The rows below fall into families. The same turns and mirrors carry the whole set onto itself and the rows of a family onto each other. For each named row, which other rows are in its family? Write them in the order they are listed.
These 40 rows form 8 families of 5 rows each.
bimiv: [29.6 17.1  4.4  8.6 -4.9 15.7 -8.0  6.0 -7.4 16.0]
liv: [  0.5  24.7 -14.2  16.7  12.9  -2.4  -4.2  19.4   8.0 -15.6]
Dap: [  0.1   3.0  16.8  -6.3  -4.4   5.3  -6.3 -26.2  -2.3  28.3]
sal: [-15.6  -9.5   0.9  11.8  20.3  -6.5  23.9  12.2   6.8 -20.7]
Zude: [33.4 13.0  3.0 -0.3 -5.8 18.6  0.6 10.7 -0.6  8.0]
nidep: [-17.0 -10.9   9.9  19.8  19.4  -6.3  26.8  10.5  10.9  -7.5]
milev: [-14.5  -5.0   1.2  14.6  10.6 -14.1  28.2  17.9   2.9 -14.8]
zov: [30.9  4.2  7.9 -1.5 -5.1 24.9 -7.6  1.9 -1.4  8.0]
zav: [ 32.3   9.6   6.5  12.2  -5.8  11.6  -7.6   5.0 -16.1  11.0]
pupo: [-16.7   0.3 -11.9  11.8  21.5 -17.6  24.0   9.6   7.1  -7.3]
nuvek: [  6.6  12.4 -19.9   7.2  -2.2   6.9  -4.6  30.7   3.6 -10.4]
kib: [-24.6 -18.8  19.0 -12.0  19.6   9.8  -7.3  -6.1  -5.4   4.6]
numuv: [-15.1   2.2   1.8  -7.1  -3.3   8.2 -10.8 -19.8 -11.9  29.1]
Bifak: [-25.9 -19.8  17.8 -13.4  15.6  -1.6  -1.4  -9.3   6.0   1.8]
siku: [32.2 19.4 -3.7  3.7 -4.8 10.7 -3.1  3.6 -7.4 13.6]
zages: [-24.0 -19.1  24.1 -11.7  10.7  -6.6  -5.1  -0.8   8.4   5.0]
tedep: [-22.6 -25.1  18.2  -8.2  17.4  -3.0  -1.9 -11.2  -1.8   6.2]
mame: [ -0.4   0.0  11.4  -7.3 -11.5  10.3  -8.8 -23.6  -6.4  25.3]
fiz: [-25.7 -19.7  17.8 -15.9  17.7  -8.0  -0.5   2.0  -4.7   0.3]
Sulim: [ -5.6  -2.0   4.7   0.7  -6.4   6.1  -0.1 -29.5 -18.7  22.1]
koru: [ -3.3  -6.0   7.0  20.1  22.9  -4.3  25.3  12.9  16.4 -12.5]
Nem: [ -4.1  -1.0  12.6   5.1   1.9   8.1   1.2 -35.9  -5.5  18.1]
tima: [  2.5  26.2 -18.7   7.0   0.3  -4.3  -0.7  21.5   8.7 -10.4]
lonek: [-30.7 -13.9  16.9  -5.3  22.1  10.3  -7.2  -0.3   4.9  -0.5]
Guvat: [  7.2  15.9 -13.6  21.0   4.5  -0.6   1.0  27.8   6.7 -13.9]
tari: [  3.1   3.6   8.1   1.7  -9.8   5.5  -6.4 -32.8  -6.0  18.7]
Pital: [ 28.2  13.0   7.2  -0.3  -9.8  10.5  -0.3   7.9 -14.6  19.5]
Gemip: [-10.6  -4.6   5.0  16.1  23.1 -17.8  24.9  17.2  10.5  -2.0]
laluz: [  7.2  22.2 -14.0  16.4   0.5  -4.5  -6.6  23.8  -6.5 -12.5]
sis: [  4.7  30.4 -16.3  14.4   6.2   6.2  -3.5   8.8   8.5 -13.1]
Katuk: [-29.8 -21.2  17.8  -3.3  15.8   3.3  -7.9   5.1  -5.0   9.9]
rosem: [ 33.8   3.4  -4.9   8.5  -6.7   5.7   1.3  -2.7 -11.6  18.5]
Zunas: [-11.0  -3.9   1.3   5.8  20.9 -16.7  26.0   8.8   6.3 -19.0]
dida: [  5.8  21.0 -14.3  23.2   5.0   5.4   2.1  21.8  -1.2 -15.6]
Fufo: [ -7.1   9.6  17.3  -3.4  -2.4   5.7  -4.3 -21.8 -11.1  30.5]
viv: [-18.4 -31.1  16.6  -5.8  15.7  -4.9   0.4   5.5   4.7  11.3]
zurev: [-23.9  -6.3   0.5  11.9  22.1  -7.4  23.5  14.2   5.8 -12.6]
vuzi: [  1.1  19.1 -14.7  14.6  -5.0   5.8   2.8  22.6  -3.3 -20.2]
Rizu: [ 34.2   2.5  -1.5  -3.9 -12.0  10.9  -3.4   4.3  -8.3   6.9]
vemu: [ -8.0   0.2  15.1  -4.6 -10.9  -5.0  -6.4 -24.7  -8.2  24.5]

Same family as pupo: nuvek, numuv, rosem, viv
Same family as Fufo: zav, zages, Zunas, vuzi
Same family as bimiv: Dap, sal, Bifak, dida
Same family as Gemip: Sulim, tima, Katuk, Rizu
Same family as Pital: milev, fiz, laluz, vemu
Same family as kib: liv, Zude, nidep, tari

